cols: Q P Y U W M K V
J374: [127 125 124 131 125 122 122 124]
J826: [120 130 122 132 132 134 131 132]
J927: [ 73 134 102 178 139 172 214 136]
J201: [117 109 105 156 108  96 113 102]
J199: [ 54 148  72 158 162 180 144 169]
len: [127 125 124 131 125 122 122 124]
8
order: [136 214 172 139 178 102 134  73]
J927
has: [125 122 122]
yes
down: [124 132 136]
V
has: [132 122]
no
has: [127 125 124]
yes

cols: N G L F C B X Z
J374: [ 91 138 174 210 126 117 137 157]
J773: [127 128  76  90  67 212 125 175]
J201: [159 153 158 146 160 136 161 102]
J990: [144 137 101 100 109 213 140 126]
J949: [111  75  93  99 114  87  59 137]
J172: [157 127 146 133 159 116 129  92]
J199: [102  71 115 121 123  49  52 138]
J317: [144 137 101 100 109 143 136 123]
J927: [160 145 156 143 162 129 152  96]
J142: [212  67  76 125 128  90 126 175]
order: [212 125 175 127 128  76  90  67]
J773
len: [ 91 138 174]
3

cols: A E J D T S R H
J142: [160 107  96 192 146 215  92 133]
J317: [ 83 137  90 130 175 106 110  85]
J55: [154  97  76 116 142 114 125 153]
J826: [ 85 110 137 129  90  83 175 106]
J201: [ 87 145 156 156 102 154 133  86]
order: [ 83  85  90 106 110 129 137 175]
J826
len: [160 107  96 192 146 215  92]
7
len: [ 85 110 137 129  90  83 175]
7
len: [85]
1
down: [153 106  86]
H
order: [ 86  87 102 133 145 154 156 156]
J201

cols: zer lotov mikem leb ber sep buzi Vebi tura
J374: [131 162 144 141 140  97  89 139 132]
J142: [159 127 134  71 162 162 154 159 149]
J172: [118 205 132 149 122  76  74 147 132]
J949: [141 121 124 193 136 134 123 188 134]
down: [140 162]
ber
order: [132 118 205 132 149 122  76  74 147]
J172

cols: gov beve rarom bitup Nufi megiv Rasom Rer fani
J142: [184 143 179 156 152 161 129  73 164]
J201: [102  98  98 124 145 182 172  69 116]
J172: [137 155 146 124 121  92  91 164 134]
J826: [ 96 139 129 126 216 114 107  76 180]
J990: [129 180 164 184 161  73 156 152 143]
order: [152 143 129 180 164 184 161  73 156]
J990
has: [172  70]
no
order: [121 124 155 134  91 146  92 137 164]
J172
order: [184 161  73 156 152 143 129 180 164]
J990

cols: Gugon Vas Vako fidev Supi tamel Dudam Gul merik
J990: [157 108 103 139 155 181  88 189 170]
J199: [ 84  87 146 188  82 163 104 119  84]
J201: [152  90 135 107 134  72  92 167 129]
J317: [ 84  87 146 188  82 163 104 123  84]
J773: [115 138 200 116 195 123  62 162  76]
has: [ 81 163]
no
down: [189 119 167 123]
Gul
has: [119 104 163  82]
no
len: [152  90 135 107 134  72  92]
7
has: [138 200]
yes
len: [157 108 103 139 155 181]
6

cols: fedi peped Lat pini moma bakez mimu
J55: [194 173 144 109 148 116 209]
J374: [170 175 173 124 129 138  73]
J949: [ 92 178  69 130  85 133 175]
J773: [195 209 116 148 109 144 173]
J201: [ 62 105 126 109 105  98  86]
down: [173  69 116]
Lat
down: [138 133 144]
bakez
order: [173 144 109 148 116 209 195]
J773
down: [148 129  85]
moma
has: [130  84]
no
len: [194 173]
2
len: [170 175 173 124 129 138]
6

cols: taga dud muvov von mobod
J927: [129 128 134 130 125]
J142: [130 128 128 131 127]
J172: [131 131 125 139 123]
J949: [161  90  74 197 139]
J201: [161 140  90 197  74]
J317: [130 128 129 121 126]
J374: [125 130 123 139 131]
J826: [128 128 120 132 126]
J990: [130 128 126 127 128]
order: [ 74  90 139 161 197]
J949
len: [125 130 123]
3
order: [123 131 131 139 125]
J172

cols: pivu fitof Geg tezi mim
J826: [ 61 180 195 132  91]
J773: [172 151 151 184 145]
J201: [113 159  94 121 207]
J317: [152 168 113 160 139]
has: [160 113]
no
down: [113 152]
pivu

cols: mota rabuz luf vifu Vafu
J55: [124 197 119 120 117]
J374: [119 145  86 121  86]
J317: [114 111 159 110 159]
J927: [114 111 159 110 130]
J949: [159 139 110 128 111]
J826: [122 132 160 130 160]
J201: [117  92 148 115 148]
order: [159 110 159 111 114]
J317
len: [122 132 160]
3

cols: bub venir Budu suvi vudok rerir bivo Mupop tini
J55: [118 121 114 166 116 109 129 112 144]
J199: [182 120 127 143 113 129 136 149 119]
J374: [123  86 105 119  77 114 127 108 120]
J927: [125 130 123 165 141  87 113 107 169]
J990: [177 113  98 107 144 194 152 179  75]
J172: [142 135 135 123 159 108 113 131 151]
J949: [164 122 111 119 139 183 150 164  92]
J142: [113 143 127 182 129 120 136 119 148]
J826: [135 130 122 163 165  58  91  99 192]
len: [182 120 127 143 113 129 136 149 119]
9
len: [113 143 127 182 129]
5
has: [159 108 114 131]
no
order: [113 119 120 127 129 136 143 148 182]
J142
down: [121 120  86 130]
venir

cols: Nom kup zesu mugi sefa rogon kib Rifak bipe
J927: [123 138 150 125 112 130 128 117 137]
J949: [106 171  82 133 159 164 150  78  71]
J374: [104 137 137 134 104 133 137 146 134]
J826: [103 144  71 142 166 187 122 184 184]
J199: [103 144  71 142 166 187 146  73  75]
J55: [133 137 134 134 103 146 104 137 137]
has: [133 104 134]
no
has: [103 144]
yes
has: [74 75]
no
has: [117 137]
yes
order: [104 137 137 133 137 134 134 103 146]
J55

cols: mebi Kufi porop koba fod loga nabo vinut
J773: [122 139 135 117 121 125 120 133]
J172: [ 77 200 116 145 108 146 120 157]
J55: [147 200 157 107 145 116  77 108]
J826: [127 157 150 107 120 137 105 141]
J199: [147 200 164 107 145 116  77 108]
J142: [147 200 157 107 145 116 129 115]
J927: [120 117 136 142 135 103 136 103]
J990: [125 144 130 118 125 122 115 127]
J949: [109 138 174 117 173 109 103  92]
J317: [147 200 157 120 145 116  77 108]
order: [ 77 108 116 120 145 147 157 200]
J317
has: [116 145 108 146]
yes
down: [157 108 141 108 115 103 127  92 108]
vinut
down: [157 150 164 157 136 130 174 157]
porop
len: [109 138 174 117 173 109 103  92]
8
down: [146 116 137 116 116]
loga

cols: sesod kera num Tomu viki fil ret Maf
J949: [ 79 143 174 139 114  79 112 119]
J826: [139 135 116 135 130 123 112 151]
J990: [170 144 101  95  76 105  94 166]
J172: [ 70 129  62 102 110 157 117 145]
J201: [139 170 115 149 111 120 112 161]
J317: [117 115 110 152 134 128 120 102]
J927: [157 118  73  98 139 175 126 165]
J55: [ 70 129 102 157 146 110 117  62]
len: [170 144 101  95  76]
5
has: [157 146]
yes
order: [ 62  70 102 110 117 129 146 157]
J55
len: [139 135 116 135 130 123 112]
7
down: [166 145 161]
Maf
has: [105  94 166]
yes

cols: mamag batov Zadat roru Romev
J172: [119 142 148 114 103]
J55: [210 151 142  84 196]
J374: [142 165 110 110 136]
J317: [183 116 163 106 154]
J826: [219 110 122 116 217]
len: [210 151 142  84]
4
len: [210]
1
len: [142 165 110 110 136]
5

cols: daduv pon gego divep Nef geto zolo lemuf
J55: [218 165 114 140  84 172 165 113]
J990: [218 165 114 140  84 172 165  80]
J142: [165 165 140  80 113 218 172  84]
order: [113 165 172  84 140 114 165 218]
J55
len: [165 165 140  80]
4
len: [218 165 114 140]
4
len: [165 165]
2
has: [ 80 112]
no
order: [ 80 165 172  84 140 114 165 218]
J990

cols: kozo redu sado Zivo vovi bozu doko momin
J374: [126 139 193 149 141 116 124 153]
J773: [141  87 137 163 136 138 193 130]
J199: [126 139 193 149 141  62 124 153]
J990: [126 139 193 149 141 137 167 164]
J317: [193 141 139  87 163 136 130 137]
J927: [ 74  94 179 108 148  62 137 160]
J142: [156 178 119 170 142 157 186 143]
J172: [114 151 171 134 137 110  92 146]
len: [193 141 139  87 163 136]
6
has: [193 149 141 116]
yes
order: [139 193 149 141 116 124 153 126]
J374
has: [141 149]
no
order: [130 193 138 136 163 137  87 141]
J773

cols: Lelod ripat dap Zana monon Piba mibu teb
J142: [175 120 200 114 152 119 129 157]
J199: [ 92 144 100 187 137  74  94 112]
J201: [169 168 193 143 183  83 117 172]
J826: [148 119 120  58 107 205 175 137]
J55: [153 130 124  58 114 202 178 142]
J949: [173 181 179 116 184 110 138 184]
J172: [ 98 178  80 151 142 111 123 128]
J374: [ 96  75  99 142  82 135 115  82]
J927: [109  66 104 109  73 170 135  85]
has: [142 151  80]
no
down: [175  92]
Lelod
has: [142 178 202]
no
down: [ 92 169 148 153 173  98  96 109]
Lelod

cols: fizek Zisi ginol Kadol
J55: [125 178  81 127]
J374: [155  69 164 193]
J949: [ 98 158 147  73]
J317: [166 172 102 143]
J201: [155  69 180 126]
J826: [ 78  94 156 132]
J199: [166 172 102 142]
J990: [122  75 201 163]
J927: [152 127 134 204]
J773: [125 178  81  74]
J172: [ 98 158  79  82]
down: [158 172  69  94]
Zisi
order: [102 143 166 172]
J317
has: [ 78  94 156 132]
yes
down: [ 78 166 122 152 125]
fizek
len: [125]
1
order: [172 102 166 143]
J317

cols: Pofi Zov bifev Mub
J927: [169 172  91 192]
J826: [174  85  83  59]
J317: [ 59  85 174  82]
down: [59 82]
Mub
order: [ 59  82  85 174]
J317

cols: fas bir Kegag beg
J374: [128 130 128  52]
J172: [123 126 122 129]
J142: [148 135 123 125]
J317: [147 119 133 131]
J199: [131 147 134 119]
has: [123 125]
yes
order: [119 131 133 147]
J317
down: [125 131]
beg
down: [131 119]
beg
down: [123 133 134]
Kegag
has: [119 134]
no

cols: zom ribim Doza maror dadub
J773: [ 76 126 107 162 126]
J317: [143  82  99 150 163]
J374: [ 98 143 163  82 150]
J142: [131 101 115 165 104]
J199: [ 61 107 123 109 166]
J927: [ 82 126 140 175 162]
J201: [123 108 109  61 166]
J990: [137 118 175 193 122]
J55: [131 101 115 165 148]
down: [126  82 143 101 107 126 108 118]
ribim
order: [ 82 150 143 163  98]
J374
down: [107  99 163 115 123 140 109 175]
Doza
has: [166 109 123 107  61]
no
order: [ 61 166 108 123 109]
J201
len: [137 118 175]
3

cols: Faraf kudaz Kevug Vuk visof
J927: [174 101 191  95 203]
J55: [173 203 191  77 199]
J374: [187 104  58 186 140]
J142: [173 203 191  95 101]
J990: [173  92 132 120 140]
order: [ 95 173 191 203 101]
J142
len: [173 203 191]
3

cols: Popab guvar velu Vak
J199: [141 113 174 164]
J949: [209 137 136 125]
J773: [141 174 165 113]
J142: [104 142 140 124]
J55: [122 117 121 130]
order: [113 141 165 174]
J773
len: [141 174 165 113]
4
down: [141 209 141 104]
Popab
len: [209 137 136 125]
4
down: [136 165]
velu

cols: nal pazo zuru pitul
J142: [132 108  88 199]
J773: [132 108  88 176]
J990: [137 102  94 184]
J55: [111 126 136 189]
len: [132 108  88 199]
4
has: [132 108  88 176]
yes
len: [132 108  88]
3
order: [199  88 108 132]
J142
down: [176 184 189]
pitul

cols: vugo gaset Nodaf felu kaz Voku vuse
J949: [126  88  78 193 115 133 100]
J927: [161 171 107 168 137 203 211]
J172: [126  78 114 100  87 193 133]
J773: [126 114  78 193 133 100  88]
len: [126  88  78 193 115 133 100]
7
down: [161 126 126]
vugo
has: [133 115]
no
order: [114 100  87 193 133 126  78]
J172
order: [ 88 100 133 193  78 114 126]
J773

cols: povon kal rak bol
J949: [127  64 109 120]
J990: [153 102 149 204]
J374: [120 109  64 128]
J199: [127 121 109 120]
J172: [186  64  72 118]
order: [ 64 109 120 127]
J949
down: [149  64]
rak
len: [186  64  72]
3

cols: mas tife tis tafu
J374: [183 126 126 128]
J142: [154 129 145 126]
J927: [124 131  84 133]
J826: [107 132  99 133]
J949: [ 89 129 137 128]
J990: [ 94 135 144 128]
J199: [201 126 137 127]
J317: [149 138 149 127]
J172: [125 121 162 124]
J55: [129 133 193 116]
J773: [149 138  81 128]
J201: [149 138  81 127]
len: [125 121]
2
down: [126 129 131]
tife
down: [132 129 135]
tife
order: [127 149 138  81]
J201

cols: fide kun Pazu fim bezo
J172: [124 125 128 125 126]
J927: [128 125 125 125 124]
J201: [123 127 126 130 127]
J199: [131 129 126 127 126]
J317: [130 126 123 134 128]
J826: [123 126 130 126 127]
J55: [179 179 137  62 119]
J990: [119 179 138 179  62]
down: [128 123 131 130 123 179 119]
fide
order: [130 126 123 127 127]
J201
down: [128 123 131 130 123]
fide
len: [131 129 126]
3
order: [124 125 125 125 128]
J927
order: [ 62 119 179 179 137]
J55

cols: zos puga duvig Lis kode monu
J172: [117  87 124  99 114 164]
J927: [122  78 182  95 170 138]
J773: [ 96  71 160 120 162 122]
J949: [100  94 123 139 127 120]
J199: [ 70 127  88 171 131  95]
J201: [ 81 124  86 110 137 155]
J55: [108  96 105  76 105 197]
J826: [ 90 135  96 142 137 120]
J990: [130 144 124  75 154 177]
J142: [151 149 145  58 160 188]
J317: [125  99 146 110 136 141]
J374: [144 104 153  73 133 179]
down: [ 95 155 197 120 177]
monu
down: [122 120]
monu

cols: vumat zad tofi Nam bapi misu
J317: [151 180  92 157  56 105]
J199: [151 165 156 116 179 100]
J927: [151  62 179  97 158 137]
down: [ 56 179]
bapi
down: [100 137]
misu

cols: ruze bam Gez vizum Tidam
J826: [ 63  69 100 157 129]
J374: [ 89 110 149 215 178]
J927: [ 69 100 129 156  63]
J317: [123 184  66 150 130]
J55: [191 128 140 107 190]
has: [100 129 156]
yes
len: [ 89 110 149 215 178]
5
order: [ 63  69 100 129 156]
J927
has: [109 149]
no

cols: rifo Naba Kikoz let
J374: [108 134  95 127]
J172: [105 104 111 148]
J142: [203 110 152 103]
J317: [ 85 110 148 126]
J55: [203 104 152 110]
J201: [108 170 171 126]
J990: [ 83 134 136 137]
J773: [136 133  83 137]
J927: [141 137 106 110]
len: [ 85 110 148]
3
len: [105 104]
2
order: [ 83 133 136 137]
J773
has: [104 110]
no
order: [110 152 104 203]
J55

cols: Kir fedo gop fovuz goge Soni
J990: [200  76  85 107  43  62]
J172: [ 85 159 157 141 183 169]
J949: [160 106 108 116  87  99]
J374: [100 151 144 139 164 151]
order: [ 43  62  76 200  85 107]
J990
down: [ 62 169  99]
Soni
down: [169  99 151]
Soni
len: [160 106 108]
3
down: [ 85 160]
Kir
order: [ 62  43 107  85  76 200]
J990

cols: ver lik saza kop lefir tineg Fodi dubug Fov
J199: [128  74  98 149 103 132 134  79 111]
J927: [ 76 151 140 135 122 105 138  68 164]
J826: [170 101 139 132 137 146  85 119 134]
J142: [149  99 107  96  68 125 139  91 129]
J172: [111  65 116 114 204 139 120 110 116]
J773: [151  76 140  68 164 135 106 122 138]
has: [105 138]
yes
len: [128  74  98 149 103]
5
down: [128  76 170 149 111]
ver
order: [151  76 122 106 138  68 135 164 140]
J773
has: [ 68 164]
yes

cols: goleg subud Tuvi Fenen Rukap dar Kelub Befi
J990: [123  59 112 127 150  86 103 112]
J201: [115 119 134  90 149 139 140 151]
J773: [153 138 102 139 133 150 147 138]
J949: [126  88 113 120 118  81 124 106]
J374: [172 120 200 133 151 158  89 162]
J317: [120  61 192  63 150  63  87 140]
J142: [118 122 157  97 128  97 110 127]
J927: [125 118 152 103 161 125 120 163]
len: [126  88 113 120 118  81]
6
down: [139 150  81 158  63]
dar
down: [127  90 139 120 133  63  97]
Fenen

cols: somi Nunol Zaso Furul tadod Kirim bubu pegob badav
J55: [169 158 145 120 167 161 122 182 122]
J374: [ 98 102 134  93 118 102 142  90  86]
J773: [179 156 101 167 188 167 106 158 146]
J990: [156 172 134 108 146  69 100  99 137]
J317: [107 136 148 182 149 136 125 134 104]
J927: [161 145 120 182 166 158 122 122 169]
J949: [160 181 169 120 108 108 217 132 116]
J199: [ 86 102 134 102  98 142 118  94  90]
J826: [ 82 154 150 121 100 145  88  81 170]
len: [169 158 145 120 167 161]
6
order: [ 81  82  88 100 121 145 150 154 170]
J826
down: [ 90 158  99 134 122 132  94]
pegob
down: [94 81]
pegob
order: [120 122 122 145 158 161 166 169 182]
J927
order: [101 106 146 156 158 167 167 179 188]
J773
order: [118 142  98 102 134 102  90  86  94]
J199

cols: mobe Gepa mufom konik noge giga fum
J142: [135  84 107 128 175  88  80]
J55: [128  84 135  79  69 107 175]
J773: [ 69  83  79 175 135 107 128]
J317: [128  84 135  79  88 107 175]
down: [128  69 128]
mobe
order: [175 107  88  79 135  84 128]
J317
has: [ 84 135  79  69]
yes
order: [ 69 135 175 128 107  84  79]
J55
order: [ 80  88 175 128 107  84 135]
J142

cols: Ful devir sug Por fof vuvak
J199: [102 127 131 126  73 122]
J142: [114  96  90  49 112  80]
J990: [119 135 130  97  67 150]
J927: [160 146  96 142  97 124]
down: [102 114 119]
Ful
len: [114  96  90  49 112  80]
6
down: [122  80]
vuvak

cols: Fogo semu dulov zito momub sem Pizun vimur guv zimi
J990: [176 121 144  92 107 159 136 117  76 122]
J927: [201 104 132 102 106 200 137 135 118  92]
J142: [142 158 162 138  62 151 176 128  84 137]
J172: [168 108 138 115  80 172 134  92 100 107]
J949: [142 158 162 138  62 151 176 128 136 143]
J826: [196 158 162 138  62 151 176 128 136 143]
J374: [187  83 105 106  68 198  70 112 105 111]
J317: [206  55 126 126  66 196  73  92  96 156]
J201: [172  80  92 108 115 168 138 134 108 100]
J773: [188 116 135 164  81 183 169 128 117  93]
down: [176 134]
Pizun
order: [ 80  92 100 107 108 115 134 138 168 172]
J172

cols: kimit rikid ziku guve Ronef Vovem tapot rolev buf Zabit
J773: [175 179 116  83 127 156  84 128 104  80]
J949: [175 179 116  83 127 156  84 128 100  75]
J317: [ 75 127 156 179 116  83  84 175 100 129]
len: [ 75 127 156 179 116]
5
order: [156  84 128 100  75 175 179 116  83 127]
J949
down: [127 127]
Ronef
len: [ 75 127 156 179 116  83  84 175]
8

cols: kudo poz tev Pob
J949: [162 112  40 173]
J374: [123 106 102 158]
J927: [118 199  46 134]
J317: [123 158 101 106]
order: [158 123 106 102]
J374
down: [118 123]
kudo
down: [112 106]
poz

cols: Rop lamo Riso Zup lasa
J201: [133 145 135 123 118]
J374: [110 197 180  58 165]
J773: [110 197 180  58  55]
J142: [183 102 130 123 169]
J826: [111 129 146  99 119]
J199: [169 184 123 102 130]
J990: [129 119 146 111  98]
len: [133]
1
len: [169 184 123]
3
order: [119  99 146 129 111]
J826
order: [130 102 123 184 169]
J199

